Look-ups in named tables: a row name and a column name give one cell, copied from the table.

Lapafav:
|  | Seni | Gak | Litop | Fedema | Gat |
|---|---|---|---|---|---|
| Kuda | 0.5 | 0.6 | 0.7 | 0.5 | 0.7 |
| Nof | 0.7 | 0.6 | 0.5 | 0.8 | 0.8 |
| Podazuk | 0.5 | 0.6 | 0.6 | 0.6 | 0.6 |
| Lafab | 0.5 | 0.6 | 0.5 | 0.6 | 0.5 |
| Tuno | 0.6 | 0.5 | 0.5 | 0.6 | 0.5 |
| Kod | 0.6 | 0.6 | 0.6 | 0.7 | 0.6 |
| Vobod | 0.5 | 0.6 | 0.6 | 0.4 | 0.5 |
| Sazude | 0.5 | 0.6 | 0.6 | 0.6 | 0.7 |
| Bazuvap | 0.5 | 0.6 | 0.4 | 0.7 | 0.4 |
| Natigez | 0.5 | 0.6 | 0.6 | 0.6 | 0.6 |
| Kur | 0.4 | 0.6 | 0.7 | 0.7 | 0.7 |
| Rosonim | 0.5 | 0.6 | 0.5 | 0.7 | 0.7 |
| Kufubal | 0.6 | 0.6 | 0.6 | 0.6 | 0.7 |
| Tati | 0.5 | 0.7 | 0.6 | 0.2 | 0.4 |

What is the Litop of Rosonim in Lapafav?
0.5
What is the Litop of Lafab in Lapafav?
0.5
What is the Gak of Lafab in Lapafav?
0.6
What is the Fedema of Kod in Lapafav?
0.7
What is the Litop of Nof in Lapafav?
0.5
What is the Seni of Sazude in Lapafav?
0.5
What is the Fedema of Rosonim in Lapafav?
0.7
What is the Gat of Natigez in Lapafav?
0.6
What is the Fedema of Vobod in Lapafav?
0.4
What is the Fedema of Sazude in Lapafav?
0.6
What is the Gat of Kufubal in Lapafav?
0.7
What is the Seni of Natigez in Lapafav?
0.5
What is the Gat of Vobod in Lapafav?
0.5
What is the Gak of Kur in Lapafav?
0.6
What is the Litop of Vobod in Lapafav?
0.6

Vifen
|  | Ros | Sesovo | Ligakud | Gat | Guzi | Tegazu |
|---|---|---|---|---|---|---|
| Rim | 20.122 | 39.630 | 88.307 | 26.097 | 28.676 | 34.049 |
| Bemego | 92.012 | 33.885 | 32.079 | 81.107 | 71.584 | 42.599 |
| Runekid | 85.457 | 27.039 | 33.690 | 93.508 | 69.823 | 53.503 |
| Givin | 18.439 | 49.666 | 85.651 | 25.420 | 23.416 | 29.779 |
| Daf | 67.313 | 78.063 | 36.126 | 56.902 | 84.852 | 83.910 |
| Detemu | 37.789 | 92.206 | 42.706 | 33.283 | 76.196 | 87.974 |
| Todubu | 78.476 | 74.599 | 28.661 | 67.165 | 79.926 | 76.006 |
| Bep | 86.001 | 25.923 | 41.431 | 88.788 | 62.009 | 31.668 |
| Rol | 59.271 | 82.533 | 36.818 | 46.540 | 75.791 | 86.204 |
| Zaro | 62.827 | 83.301 | 33.194 | 60.232 | 77.616 | 87.427 |

Ligakud of Detemu: 42.706
Gat of Givin: 25.420
Guzi of Bep: 62.009
Tegazu of Rol: 86.204
Ligakud of Todubu: 28.661
Sesovo of Detemu: 92.206
Sesovo of Bep: 25.923
Tegazu of Rim: 34.049
Tegazu of Todubu: 76.006
Ligakud of Givin: 85.651
Ligakud of Zaro: 33.194
Guzi of Bemego: 71.584
Ligakud of Rol: 36.818
Guzi of Detemu: 76.196
Sesovo of Givin: 49.666
Guzi of Daf: 84.852
Gat of Detemu: 33.283
Ros of Rim: 20.122
Gat of Rol: 46.540
Ligakud of Bemego: 32.079
Which row has the largest Sesovo? Detemu

Buro
columns: Rumalu, Siz, Mobesen, Rim, Felik, Geg, Kunat, Sol, Sipete
Tevavin: [-52121, -27672, 9548, 33946, -50177, -23538, 40479, 21307, -7946]
Lated: [-46665, -26622, -47185, -7406, 39554, -10095, -7745, 28384, 14167]
Gagirif: [35411, -59698, -6918, 51804, 17029, -17192, -29450, -24140, -22437]
Bodebip: [-6937, -63797, -72698, -55155, -13626, -60597, 28420, 60230, 47984]
Pep: [57971, 3241, 9582, -76350, 16138, -75730, 36118, 67346, -11288]
Teb: [-36254, -11599, -42493, -2227, 1275, -45895, -2124, -5221, 23412]
Nipe: [7406, 6846, -81370, -29632, -12621, 18038, -23210, -70710, -52106]
Kug: [-14716, -11708, -1303, -47838, -54795, -30786, 20873, 29480, -35629]

What is the Rim of Teb in Buro?
-2227
What is the Kunat of Lated in Buro?
-7745
What is the Sipete of Bodebip in Buro?
47984
What is the Geg of Bodebip in Buro?
-60597
What is the Siz of Gagirif in Buro?
-59698
What is the Sol of Tevavin in Buro?
21307
What is the Felik of Lated in Buro?
39554
What is the Sol of Teb in Buro?
-5221
What is the Felik of Teb in Buro?
1275
What is the Sipete of Kug in Buro?
-35629
What is the Sipete of Lated in Buro?
14167
What is the Kunat of Kug in Buro?
20873
What is the Geg of Teb in Buro?
-45895
What is the Mobesen of Kug in Buro?
-1303
What is the Kunat of Nipe in Buro?
-23210
Row with the largest Sipete: Bodebip

Vinipa:
,Zet,Butemif,Dimesuf,Zemur,Totira,Sibaf,Dib
Zosil,108,38,198,50,149,231,27
Nede,174,185,146,139,153,100,194
Norazo,175,170,104,119,167,84,161
Tiru,176,172,108,120,166,85,164
Sut,169,192,155,157,143,108,205

Nede, Dib => 194
Norazo, Zet => 175
Sut, Butemif => 192
Norazo, Dimesuf => 104
Tiru, Zet => 176
Zosil, Dimesuf => 198
Tiru, Totira => 166
Nede, Totira => 153
Nede, Butemif => 185
Sut, Dib => 205
Nede, Sibaf => 100
Tiru, Sibaf => 85
Zosil, Butemif => 38
Tiru, Dimesuf => 108
Tiru, Zemur => 120
Tiru, Butemif => 172
Norazo, Sibaf => 84
Nede, Dimesuf => 146

Ket
          Zefez  Supedi    Sunu  Vitepi  Zotiran     Vos  Mubobe     Sol  Bivonok    Zuta
Kan      -1.350  -1.295  -0.350  -3.549    0.994  -4.018  -2.261  -1.931   -1.613  -1.331
Veter    -1.573  -1.163   1.389  -4.959    3.093  -6.214  -2.481  -1.556   -2.807  -1.622
Demufud  -1.544  -1.176   1.188  -4.798    2.855  -5.962  -2.456  -1.601   -2.662  -1.584
Dup       0.470  -1.024  -5.910   0.197   -4.083   2.614  -1.938  -3.776    4.140   0.813
Terozug   0.535  -0.995  -6.016   0.312   -4.181   2.796  -1.904  -3.792    4.296   0.885
Zibuz     0.557  -0.994  -6.070   0.290   -4.184   2.801  -1.934  -3.843    4.366   0.913
Kom       1.353  -0.831  -7.886   0.704   -5.056   4.197  -2.281  -4.936    6.700   1.858
Sabukur  -2.118   0.193   5.791   3.930   -0.626   1.157   4.153   6.320   -7.449  -2.727
Ren      -1.591  -1.159   1.476  -5.012    3.178  -6.308  -2.482  -1.526   -2.881  -1.644
Tazemo    0.586  -0.889  -5.850   0.700   -4.288   3.150  -1.616  -3.480    4.242   0.921
Vod       0.688  -0.931  -6.281   0.540   -4.393   3.185  -1.855  -3.866    4.681   1.059

Mubobe of Dup: -1.938
Vos of Demufud: -5.962
Zuta of Zibuz: 0.913
Zefez of Kom: 1.353
Zefez of Dup: 0.470
Zefez of Demufud: -1.544
Row with the largest Sunu: Sabukur

